Turns, then the turns between two rows, first turn first; the first pair answered
turn Q_83:
[  0   4  -9  11   3   0 -18   6   5] |-> [  4   3  -8   3   3   6 -15   5   0]
[-14  21  -9  -6  -9  -5   8  -8  10] |-> [ -7  26  -3   4  10 -11   3  -3  15]
[  1  -6   1  -3   3 -17  18   6  13] |-> [ 10  -4   3  -3   7 -14  20   8   8]
turn Q_604:
[-7  4  7  2  6  7 -5 -3 -4] |-> [ 6  4 -4 -3  1  4 -8  5 -3]
[ 18  -7   8 -10  25  11  -4  -7 -20] |-> [ 23  -6  11 -13  25   8  -2  -6 -19]
[-10   7   5   8  -4 -14   8  13   9] |-> [-16   2   3  13 -10 -10   1  13   3]
[-17  15  13  17  10  -9 -16  -6   3] |-> [  5  12  -4  17   0  -3 -31  10   5]
turn Q_78:
[ 5 -6 14 13 18 -6  4 14 -3] |-> [12  5 16  8 20 -7  6  0 -1]
[12  1 -7 -4 11  1 -6  1  1] |-> [  2 -13  -8   0   6   0  -1  13   0]
[ 22 -14  20  -9  22   6   1  10 -11] |-> [ 11 -18  22  -3  17  -4  16  15   1]
[ 6  6 -3  9  5  1 -3 -7 -6] |-> [ 4 -3  1 16  1  4 -3  4 -7]
turn Q_294:
[ 30   0 -19  -1 -10  -2   2  11   6] |-> [ 17 -11  -6 -11  -8  -5  24   5   5]
[-13   1  -6   3  -8   4   9   5   0] |-> [ -7  10 -13   5  -9   7  -4   2   1]
[  0  -2   6  10  17   1  -4   7 -10] |-> [  7   3   3  -7  16  10  -6  -5 -12]
[-5  6 23  3 16  3  2 -8 -2] |-> [  2   9   9  13  15   0 -14  -5   1]
Then:
Each pair is 2 to 3 turns apart.
[-31  -5   0  17  -4  -6  -5   0   3] |-> [-31  -7   7   1  -5  -4  10  -8   0]	Q_294 then Q_294
[ 15  13 -10   8  -3 -14 -10   5  13] |-> [ -1  20   1   8   7 -12  -6 -17   7]	Q_604 then Q_294
[ 11   1   9   2   8 -24  21   5  13] |-> [ 28  11 -10 -12  -4  -6  -3  -4   3]	Q_294 then Q_83
[  6  -1  -8 -27  -4  24  -8 -19 -13] |-> [ 12  -3 -10 -28 -12  -9  25  -5  10]	Q_78 then Q_604 then Q_78
[ 14 -21 -10 -10 -10  15  -2  23  -7] |-> [-11  12   7   8   4 -22  24 -11  17]	Q_78 then Q_294 then Q_604
[  8 -13   6 -14   2  12   0   3  -8] |-> [22  0 -2 -6  1  0 -8  8  5]	Q_294 then Q_604 then Q_294
[ 28  -5  -2 -16  11  19 -24  -2 -12] |-> [-10  16   6  -9   8 -20  22 -29  13]	Q_83 then Q_294 then Q_78
